The rows of T fall into 4 groups, and each row is roughly a mix of its group's hidden directions.
T (132 x 10):
[[  4  40  -6 -26 -22 -40  31   3  22 -10]
 [-12  10  -3 -27  19  38 -12 -29  32 -34]
 [ 12  25 -20  24 -23 -44 -24   8  -5 -33]
 [-10  15  43 -12  17 -29 -41 -19   2  22]
 [-10 -27 -17  34  24  25   9  24   6  43]
 [  2 -36   5  39  11  19 -27  26  -9  33]
 [ -6 -40  -4  17  28  33 -23  30  -4  28]
 [ 11  11  36  55  16  16 -17 -16   1 -20]
 [ 11  -3 -11  17  23  59  20  -5  14  29]
 [  1  24 -16  -6 -46 -53  11   5  -8   1]
 [  6  35  -4 -21 -34 -19 -30 -34  25  -2]
 [ 11  -8 -17 -28  37  30  23 -36  -9 -24]
 [ 33   2   8   9  35  40  13 -39  -6 -11]
 [ -5 -40   9  36  18  14  -5  31 -36  11]
 [  5  -1  16  13 -60   4   3 -41  -7  14]
 [ 12   2  11 -34  23  26  38 -36  22  -9]
 [-26 -42   6  -6  34  -6  12  28 -12 -34]
 [ 12 -15  36  19 -22 -10 -43  33 -13  16]
 [ 21  19 -10 -35 -26  32  30 -33  13   4]
 [-21 -48   9 -30  -1 -30 -23  27 -11  -1]
 [-10  38 -13 -23  -5 -37 -41  -4  13 -21]
 [  3  45  -6 -12 -21  -8 -17 -31  15 -41]
 [ -8 -60  -2   6  14  19 -12  34 -11  17]
 [ 16   3  41  28 -36  -4  11 -33  12  23]
 [ 27  19  14   4  -4  37  -2 -28   0  50]
 [  3 -14 -22   2  54  18 -22  38   7  -2]
 [ 24   3  13  52   5  -8 -11  38 -27  13]
 [ 12  -8 -17  20   3  26 -40  29 -41  16]
 [-41 -12  -7 -17   3 -46  15  28 -21 -15]
 [-33  23 -12 -34  -4 -26   4 -24  10 -40]
 [-20   2  -5 -59  12  -6  26 -27  23   3]
 [-17 -20   4  31  21 -12 -55  23 -10   7]
 [-25  23 -10   4   3  25 -16 -53  24 -21]
 [ 32 -28  -9 -33 -20  13  45  16  11   0]
 [ 14  15  41  47 -26  -5 -11 -26   8  11]
 [  5 -39   9 -17  -4 -15  30  39 -13  36]
 [-18  41 -22 -27  31 -18   3  14  22 -27]
 [-29  -6 -11  34  16  19 -26  12 -46 -17]
 [ 11 -49   4   2  -1  16  10  30 -12  45]
 [-12   6  -6  38  32   9 -35  37 -24   2]
 [ 11 -30   4 -30  -7  34  44 -21  19  -8]
 [  5 -17   1 -35 -18  11  58 -13  10 -20]
 [-25  32 -19 -17  42 -10  -7  38  12 -13]
 [ 21  15  -4  67 -13   2 -13   8 -19  -7]
 [-35  20 -17  24  14 -37 -19  11   6 -36]
 [-13  41 -17 -34  16 -28 -24   8  -3 -32]
 [-27 -34 -16 -53 -11  -2  23   4  13  13]
 [ 31   2  19  37 -48 -11  13  -1 -12  23]
 [ 11 -24  26  28 -29  19   0 -51  -8   3]
 [ 29  12  38  38  38  17  -8  -9 -13  -4]
 [-17  39 -33 -16 -11 -30  -9 -27  14 -27]
 [ 10  47 -13   3  30   9  -3 -41  13 -24]
 [  3 -35   7  52   7  19 -20  13  -6  32]
 [ 27  -6   4  24 -44 -19  22  24 -20  29]
 [ 22 -24  12  33   7   1  10  38 -20  41]
 [ -2  18 -26   2 -53 -40 -19 -10   1   9]
 [ 12  38   4  -1 -38 -50   3 -12 -10 -11]
 [ 42  19 -10  13   0   4   4   8  35  47]
 [  2 -42   4  30  14  31 -16  24  -4  35]
 [  5 -38  32  32   8  26  -6  28 -21  21]
 [ -3 -40  10  39  16  39 -14  17  -7 -21]
 [ 28  -6  -8  49 -16  15  -8  36 -26  14]
 [ 22  -3  -5 -21 -49 -30  23  -2  -1  33]
 [-31  40  12  31  25 -25 -19  -2 -25   2]
 [ 14  20  -4  31  54  22 -18  12 -16 -18]
 [-19 -30  -7 -20 -27 -41  10  27 -30  11]
 [ -5  47 -18  -3  45  -1 -22  -4  30   1]
 [-13 -27   9  13  49  44 -18  -4  -7   5]
 [  6 -24   6  29 -60 -13 -19  -3 -17   7]
 [-11  -4  34   2 -31 -42   5 -36   6 -25]
 [-33 -40   6 -22 -47 -14  11 -14   2   5]
 [-10  37 -10  -7 -26   7  -4 -53  25 -13]
 [ -3 -26   4  -8 -63 -27   4   0   1  22]
 [ 30 -21  11  18  38  45   4  -1 -25  10]
 [ -9  43 -20 -11  49  -3  -6  26  13 -16]
 [ 11  -2   0  30  -9  -7 -33  42 -29 -34]
 [ -1  24 -16 -26 -45 -45  18  -7   7  -1]
 [-12 -31   5  27  47  34  -4  23  -5  14]
 [-22  53 -15  19  -2  -8 -38 -22  -9  -9]
 [ -8 -15   1  -8  45  52   8 -23  17  -2]
 [-28 -38   2 -37  37  24  -4   2  18   8]
 [ 29 -19  11  44  -1  18 -19  28 -23  26]
 [-29 -34  15 -29  25  35  25 -19   3  -5]
 [  9   7 -39  29  16 -19 -16  49  16  -5]
 [-41  -1   4 -26  49  26  13  -4  12 -15]
 [-18   7 -31 -52  35  -2 -10  18   5  15]
 [ 28  32  10  37   6  25 -29 -30   5 -14]
 [  3  31  -8  18 -50 -40 -15   2 -14   2]
 [ -7  34  11   8  17   1 -26 -32  -4 -51]
 [  5 -24  36  -4  11  42 -31  30   7  17]
 [-19  14  -6  -9  61  15   2  12   4 -34]
 [ 21  34   6 -27 -43 -29  23  -4  -8 -16]
 [ 22  41   8  -4  -3  20 -15 -41  24 -29]
 [ 27   6  21  51  26  29 -18   0 -17   5]
 [  4  -5   1 -10 -18 -45  42  23  -7  33]
 [  9 -34  19  47 -30 -19 -14  12 -19  13]
 [ 40 -19  38  14   5  35  23 -22   1  13]
 [-15 -24   2  22  40  48 -27  -4  -2  -5]
 [ 14 -29  11 -40  39  20  24   7  25   4]
 [ 26  18  28  59   9  10 -22   4  -4   0]
 [  1 -50  20 -10   6 -22  16  42 -22  -6]
 [ 23 -14 -20  56 -16   5   4  24 -28  11]
 [-19   4  -3  47  48 -11  -2  30  -6   5]
 [  7   5  18  11  -1  34  35 -45  28  18]
 [ 42  27  21  28 -28 -28  -8   1 -24   1]
 [ 25  14  23  10  37  38  16 -36  11 -10]
 [ -7  47  -6 -29  37  18 -29   3  18   4]
 [-11  32 -17 -28 -17   2  -8 -42  27 -30]
 [ -9  31  -2  29  44   0 -22   9   0 -40]
 [ -5   3  -6  16  67  23   4  20   6   9]
 [-22  22  -9 -10 -35 -29  23 -24  10 -39]
 [ -8 -40   5   4  32  52 -16  -9   0  11]
 [  4 -49  12 -25   3   7  17  32 -36 -11]
 [ 13 -33  11  26 -38  15  -9 -18 -25  35]
 [  1 -10  -5  21 -60 -34 -20  -4 -11   6]
 [ 23  36 -14  20  43  -4 -16  33  -5 -18]
 [ 16  27 -28 -35 -32 -37  12  -9  19  -3]
 [-11  51 -20 -12  37  -2 -35   4   7  -8]
 [ 13  44   5  19  -2   8 -31 -27   5 -41]
 [ -5 -29 -11  20  22   9 -30  27  -6  48]
 [-25 -51 -23 -22  -1  29   2   6   8  29]
 [ -1  14 -20 -33  45  -3  12  45   6 -10]
 [ -9  -3  -5  17  21  47 -43 -15   4 -27]
 [ 16  11  19  29   9  -8   1  27 -35  47]
 [-17 -22   3  14  52  30  11  33  10   9]
 [-12  15 -14 -32  -6  23 -10 -46  32 -24]
 [-26 -24   1  51  21 -11  13  29 -20 -11]
 [ 32  34   6  40  37  21 -16  -5  -5  -4]
 [ 25  15 -16   2 -50 -12   4 -34   7  32]
 [  9  10  33  40 -35 -21   1 -26  -2 -27]
 [  6  -9  -3  17  55  10 -14  42 -11  20]
 [-16   9   9 -45   3  -5  30 -42  27  -9]]

Each list below has one row that fits no group; the rest each fit one group, if only roughly. Name that row.
  j53: [-41   4 -18 -36 -25 -11   9 -37  19  -7]
  j568: [  8  17  22 -11 -33 -22  34 -36   9 -30]
  j232: [ 10  -6 -13 -40 -15  16  28 -49   6  20]
  j182: [-13 -25 -17 -15  -3 -19  17  46 -15  41]
  j708: [ 24 -29   4  12 -20  -8  13  37 -18  45]
  j812: [  3   2  -2 -32 -51 -33  11 -14  16 -24]
  j241: [-16  26 -19 -14 -38 -46  -6   7  -6 -27]
  j64: [ 34 -19  23 -36   9  18  45   8  13   5]
  j101: [  3   5   6  53   6 -11 -27  27 -37 -10]
  j369: [ 27   7  31   2 -46   2  18 -14   8  39]
  j413: [-14  22   0  25 -50 -32  16 -12 -25 -11]
  j932: [  9 -34   4  28 -11  -9 -28  42 -23  23]
  j182
  j938: [ 10  30  -6 -15 -10  19  -1 -47  43  13]
  j624: [-12 -30   8  10  35  29 -39  33  -1   2]
  j542: [ -8   0  -3   6  28   0 -58  37  -7  18]
  j613: [-40  15 -28 -33  31 -15   0  21   6 -26]
  j697: [-16  -2 -21 -62   8   6  31  -8  16   5]
  j470: [  2 -18   2 -50   5 -11  48  19   7 -18]
  j28: [ 27  16  24  10  18  37 -24 -35   4 -27]
  j654: [-36 -34   4 -52  17  -4   8  10   2  17]
  j844: [ 15   1   9 -44  -8  18  11 -41  38  -9]
  j633: [-31   5 -24 -23 -48 -36  -9 -10   4  -2]
  j638: [-26  23 -26 -42  29 -22  -9  -6   5 -28]
  j654
  j582: [ -8 -10 -10 -44  44   0  -4  19  24 -29]
  j734: [ 32 -26  20  31  18  48 -15   4   1   9]
  j789: [-14  47  -6  21   5 -44  11   9  -3 -30]
  j804: [ 43  -4  34  45 -18  13  -4 -18   1  10]
  j869: [  6   5  10  15 -38 -55  19  23 -12   4]
  j414: [ 19   4  15  14 -38  10   3 -55   4  23]
  j733: [-15  36 -28  -3  22 -15  -4 -18   0 -51]
  j931: [ 10  47 -28  -8  17 -24  -2  -4  13 -42]
  j394: [ 11 -31  11  32  -7   5 -31  39 -17  29]
  j731: [  4 -19   0  13  -9 -34 -39  37 -24  27]
  j674: [-14  37 -29 -16 -37 -24  -5 -22  18 -22]
  j734
  j980: [  1  16  19 -39 -32 -26  28 -33  15  -2]
  j517: [ -3  34 -12 -27 -28 -42   8 -14  30 -17]
  j575: [ 31  40   2  47 -17   7 -10   3  -7  26]
  j371: [ 23  42 -13  -9 -51 -19  -8 -13  16  -7]
  j320: [  8  13  24 -27 -32   0  11 -51  23  11]
  j919: [  4  31 -17 -25  -5  28   3 -44  32 -18]
  j13: [ 54  18  17  25 -28   9 -17 -19  -8  15]
  j678: [-24 -34  -5  -5   8   1  -8  60 -19   9]
  j492: [ 17  31  20  39  -5  -4 -37  16  -5  33]
  j282: [ 18  11  -1  30  32  49 -31  -8 -11   3]
  j626: [-19  14 -30  26   3 -37  -5  39 -12 -28]
  j253: [  5  41 -10 -18 -23 -27  24 -33  29   5]
  j515: [ 19  29  -8  24  -5  35 -31 -39  17 -12]
  j282
  j358: [  4  28   5  45  41  22 -29   1 -11  -2]
  j339: [ 13  46  11  37 -10  -4 -28  -4  -8 -35]
  j609: [  8  12 -16 -42 -28 -15  49 -14   0  -8]
  j563: [ -1 -41 -19  10  33  12   1  49  -8  -9]
  j809: [ 21  -4   8  -8 -56   8  -5 -38  13  23]
  j304: [ 14  53   7  16   1  -3 -11 -36   9 -34]
  j961: [ 27  13  14  49 -34   0  26 -25  -5  -5]
  j310: [  5 -20   4  33   4  15 -44  37 -10  28]
  j641: [ -6  14  26 -19   9  24  17 -48  34 -17]
  j584: [-20 -35  13 -20  35  39  14 -17  23  -3]
  j486: [ 15  35  -6  -4 -36  -2 -21 -47   6 -22]
  j791: [-18 -43 -21 -22  11  35 -30  18  13  11]
  j791
  j472: [ 13 -22  14  44   6  31 -26  25  -6  28]
  j684: [ 13  46  -3   0   6 -20  20  -7  15 -51]
  j252: [ 18 -25  16  31 -17  11 -10  19  -7  53]
  j807: [ 24  55  11   2   6   2   2 -28  22 -31]
  j727: [  0 -19  18   9  39  -9  39  34  -3  30]
  j717: [-23   1   0 -36   7 -11  25 -34  14 -45]
  j890: [ 12  22   9  29 -13 -31 -44  29 -23  -2]
  j532: [-16  18 -21  12 -30 -54   7  25 -18   3]
  j468: [ 35  36   1 -32 -22 -12  22  -9  31  16]
  j966: [ -4  23   4 -50 -16 -29  23 -17  16 -26]
  j368: [ -9  -6 -18 -52 -23  16  13 -28  33  -3]
  j684
  j945: [-10  39 -28 -33 -18 -38   2  11  23   0]
  j504: [  2 -49  -4 -15   1  18  23  13  -1  48]
  j598: [ 42  32  -9  -6 -25 -27  17 -28  20 -15]
  j228: [ 10  34 -18 -46   0 -28  24   5  27 -12]
  j658: [  7 -21 -10  34 -10 -17   2  37 -24  43]
  j863: [-11 -43  19  -8  39  43  10  -8  -5  -2]
  j70: [ -3  -8 -22  16  -5 -23 -27  55 -27   4]
  j315: [-36   6  -7 -52  17  -9  22  10  29  -9]
  j179: [-12 -23 -15 -57 -24 -15  30  -4  11  -1]
  j51: [-20 -40   2   4  35  18 -37  31  -2   7]
  j451: [ -4   5   3  24 -30 -36 -26  37 -19  27]
  j451
  j726: [ -2 -28 -11 -17  15  -6 -22  49 -18  36]
  j171: [-19  11 -18 -59  16  -5  17 -15  14 -27]
  j551: [ -8 -14  21  -9   5  39  20 -56   8   7]
  j995: [ 14  -8  23  52  -7  10 -25  24 -18  29]
  j279: [ 16  -6  20  48  35  31 -12  -5 -21 -11]
  j855: [ 39  37   3 -14  38  12  23 -10  23 -12]
  j709: [ 11 -13  19  55  -1  12 -28  23 -21  20]
  j405: [-11 -22 -36 -16 -39 -17  41   5  11  13]
  j937: [  3  33 -21 -26 -30   5   0 -33  38 -16]
  j103: [ 43  21   1  47 -18   5  -9  26  -2  21]
  j219: [ -4 -12   1  26 -49 -41 -22  18 -13  -2]
  j462: [  4  -9  15  15  35  50 -21 -32   6 -12]
  j519: [  6  -8  17  30 -46 -28   6  12 -34  19]
  j405
  j54: [-17  43 -22  -6 -30 -28 -14 -31  22   2]
  j752: [ 16  -7 -22  26 -39 -21  12  22 -11  42]
  j691: [-24 -28   0  -1  45  -3  -3  39 -21  24]
  j459: [  7  12 -11 -17 -46 -20  10 -51  15   1]
  j80: [-16  -9  -8 -31  50   9  15  13  11 -38]
  j58: [  1 -23  -2  -2  56  10   6  44  -9   8]
  j847: [ -4  35  15  13  35   8 -19 -10   8 -50]
  j623: [ 14 -49   7  41  -6  -2  17  32  -3  17]
  j186: [ 19 -32  19  -1  19  58 -22  -2   0   4]
  j668: [-45 -35   3 -41  -4  -6  25   4  12 -12]
  j964: [-11  -4 -13  54  26  34 -29   3  -8   1]
  j257: [ 21 -22   2 -31  -6  31  25  -3  31  38]
  j237: [-10  37  -5 -15  15  16  -3 -38  35 -34]
  j691
  j436: [ 11  -1 -15  45  31   4 -17  41  -9  25]
  j501: [ 22 -19  26  -6  29  54 -12 -18  11  -4]
  j803: [ 21 -20  26  28 -35 -22 -15  18 -19  32]
  j277: [ 25  36 -17 -16 -35 -40   2   6  19  16]
  j558: [  1  -4 -20  29   3  48 -32 -32  11  15]
  j905: [ 19 -22  29  32 -50  -4   1 -26  -7   8]
  j760: [-30   1 -30 -18 -32 -46 -12  13   2 -21]
  j887: [ 13  36  16  30 -43 -10 -11 -33  -8 -13]
  j524: [ -5 -19  10  35  14  -1 -33  31 -43   9]
  j793: [ 11  12 -23   6 -40 -32 -15  24  -7  41]
  j544: [ 40  11  21  51   3  -4   0  12 -19  26]
  j811: [ 36  25 -17  29 -46   0 -18   3   8  20]
  j192: [  0  21  13 -38 -21   5  25 -48  21   0]
  j887
